(in the rows, 128 means zero)
Turns, then the turns between two rows, first turn first; the first pair answered
turn P:
[163 111 200 165 137 127  83 125 138 168 158 119  98 120 121  92 159 115
  74 180 136 138 130 121 133 147 109  75 155 118  96  59 156 122] => [159  93 202 123 153 128  85 108 164 155 151 121 104 117  88 138 152 120
  71 168 128 116 138 161 132 124 104  92 143 155  95  78 192 109]
[137 139  84 163  94 123 137 196 135 127  77 142 132 163 144 117 121 107
 177 106  97 107 100 110 125 136 129 146 123 103 133 139 117 112] => [132 138  87 131 123 120 134 169 162 121  78 152 148 162 129 156 110 119
 171  82  92  84 119 151 111 121 131 151  97 130 133 162 143 104]
[124  96 118 174 152 170 142 159 169 157 106 172 158 121 160  70 150 161
 166  84 125 109 144 119 143 141 150 121 135  94 159 101 113 176] => [131  65 115 141 132 169 157 183 171 121  72 169 155 117 107 107 155 138
 151 116 117  89 114 126 178 102 134 165 158 132 141 108 152 159]
turn K:
[137 128 124 119 123 136 122 133 134 136 119 129 118 118 129 147 130 109
 129 115 113 115 114 139 135 149 115 141 131 123 105 121 139 114] => [138 130 125 125 118 138 118 138 127 136 118 130 116 119 132 133 132 107
 133 118 114 116 109 129 137 152 118 138 137 118 105 118 131 117]
[113  67 120  85 113 141 118 154 102 152 139 142 131  95  60 124 130  57
 116 115 115 118 135 151 141 133 128 139 160 177 106 117 202 142] => [122  82 114 127  85 144 124 177  72 157 146 138 120 104  88  77 131  52
 128 136 127 150 124 105 148 154 131 130 182 137 108  90 161 160]
[135 134 125  60 122  96 168 104 108  94 154 131 149  80 140 129 102 163
 108 142 176 165 117 132 128 130 127 146 128 149 140 129  73 139] => [136 142 127  72 119  98 167 109 108  99 155 129 148  84 151 118  99 168
 113 136 178 168 118 122 125 138 130 134 129 135 145 125  64 145]
[136 171  82 155 109 114 131 156 104 144 128 147 143 141 206  69 111 135
 181 100 149 155  93  92 115 157 141 107 114 108 138 152  84 147] => [123 158  88 115 158 111 119 115 154 154 124 155 165 146 187 129  99 157
 180  56 137 114 127 149  91 145 146 105  71 139 146 190 119 132]
turn Q:
[141 113 128 132  80 138 140 190  93 110 103 117 125 133 103 120 129 117
 151 174 143 149  70  83 157 102 105 153 158 120 119 110 110 114] => [138  77 165 156 157 156 107 132 157 164 122 116 121 138  76 184 145 128
 131 153 102  95 131 133 148 103 113 113 149 116 124 104 158  81]
[130 144 154 146 127 121 150 139 109 115 129 113 127 102 124  98 164 130
  98 126 119 156 132  75 103 114 130 100 143 103 126  65 134 149] => [119 138 155 137 168 125 134 110 141 133 130 125 135 106 119 134 156 143
  99  98 101 129 163 114  82 113 140  85 114 115 137  83 157 137]
[143 101 147 142 148 144 144 127 160 169 144 122 155 157 145 126 138 118
 132 112 105 116 130 146 110 150 168 127 124 135 144 163 123 120] => [143 119 129 129 121 135 156 148 137 138 132 125 159 159 161 103 124 118
 144 115 124 134 104 128 108 149 166 140 121 136 143 173 103 135]
Now pairs of rows:
Between the rows of a pair lie 2 to 3 turns.
[139 146 150  95 133 116 128 134 148 131  84 172 175 153 118 115 135 164
 153 103 112  94 113 180  96 124 156 112 110 147 189 144 127 129] => [139 151 153  76 120 111 137 132 137 112  90 172 173 143  99 115 140 155
 139 118 124 100  99 175 102 112 150 128 121 166 181 146 135 136]  Q, P
[131 117 146 144 134 126 144 137 176 146 113 135 128 165 135 185 124 140
 144  99 115  78 127 131 149 135 109 114 111 137 133  98 145 111] => [138 106 142 148 119 125 144 153 165 142 105 131 122 160 127 179 128 130
 146 116 115  86 116 117 166 129 103 123 128 135 125  86 142 109]  P, P
[126 128 170 151 166 154 125 162 163 171  96 137 144 146 171 155 113 104
 159 113 102  89 134 114 104 144 109 117 116 107 136 134 150 106] => [129 133 167 163 154 155 124 171 152 171  95 140 138 147 178 144 115 100
 159 124 103 100 127 102 109 147 107 112 126  97 133 124 138 108]  P, P, P
[152  72 121  89  98 101 140 118  63 138 157  93 107 130 111 114 127 136
 104 156 167 110 116 127 143 103 123 178 133 134 130 124 152  67] => [156  87 121 118  93 104 140 121  49 151 167  89  99 131 140  82 127 141
 111 161 175 127 119 101 139 119 128 161 133 106 141 111 119  79]  P, P
[136 112 117 157 108 124 134 176 113 109  88 125 108 119 120 116 125 112
 129 143 104 138 101  91 156 130 127 143 166 119 119 113 120 128] => [118 132 105 113 139 118 126 145 148 107  81 141 138 136 138 151 103 145
 149  81 102 120 127 152 114 128 140 143 102 145 138 165 129 126]  Q, Q
[154 128  94 176 144 162 160 190 196 177  93 111 130 138 165  98 110  83
 168 120  51 105 109 124 129 130 141 108 125  99 145 123 150 117] => [152 126  84 151 133 151 166 193 201 158  77 113 134 140 159 117 106  82
 168 119  49  96  97 138 130 119 139 126 119 121 144 138 156 115]  Q, P
[111 132 136  91 115 101 151 112 104 115 142 114 141 113 100 126 141 146
 101 139 155 140 100 141 136 111 123 160 132 157 141 126 130 142] => [116 140 129 108 104 101 152 126  97 114 140 108 138 116 112 109 143 142
 106 149 158 150  97 122 137 116 128 151 138 141 141 114 113 148]  P, P
[155 124 122 206 212 148  68 159 169 182  55 136 139 177 173 142 145 126
 184  84  76  89 176 117 137 135 164  89  99  68 135 147 138  96] => [168 100 120 207 175 144  82 201 157 156  23 128 134 174 142 147 150  97
 187 118  61  83 137  90 176 118 149 121 139  75 116 132 157  83]  P, K
[121 167 118  96 131  87 129 154 122 101 153 115 135 141 115  90 104 116
 155 107 120 155 107 137  98 128 147 129 128 146 193 106 116 149] => [123 128 143 112 169  98 109 129 158 126 159 114 125 135  83 131 118 112
 134 111  92 120 137 162 106 121 146 119 140 151 185  97 156 124]  P, Q, Q
[142 119 125 116 104 123 124 122 105 103 152 124 129 123 104 115 140 124
 109 147 125 131 100 132 174 126 108 157 149 142 121 125 136 159] => [130 135 119  88 129 121 118 103 133 104 147 134 145 131 113 141 125 140
 116 106 121 119 119 168 151 130 113 153 114 155 132 152 147 157]  Q, Q
[121 112 129  66 126 147 136 110 129 105 115 126 124 107 103 161 145 134
  93 133 146 150 143 123  95 101 118 148 123 172  73 135 176 161] => [127 100 133  77 119 150 134 113 122 107 119 120 117 105 100 154 153 124
  83 149 144 152 138 111 105 101 116 148 141 166  68 119 177 157]  Q, Q
[158 105 173 136  97 159 131 143  99  95  74 131 101 143 105 164 141  59
  73 162 113  82 114 174 125 124 102 195 132 151 114 110 150  93] => [138 158 146 120 111 150 129 132 107  95  70 155 132 174 170 141 103  96
 118  83 132  94 133 197  64 151 124 178  63 147 147 157 104 113]  K, Q, Q
[117 150 124  59 151 105 161  94 156 103 127 125 170 134 120 175 126 155
 125  76 153 111 138 187  96 104 119 135  70 186 140 179 147 125] => [138 125 120  63  91 104 178 159 123  67  95 111 151 125  80 167 141 114
 121 135 142 112  76 140 150  81 102 177 127 190 113 153 156 120]  P, P
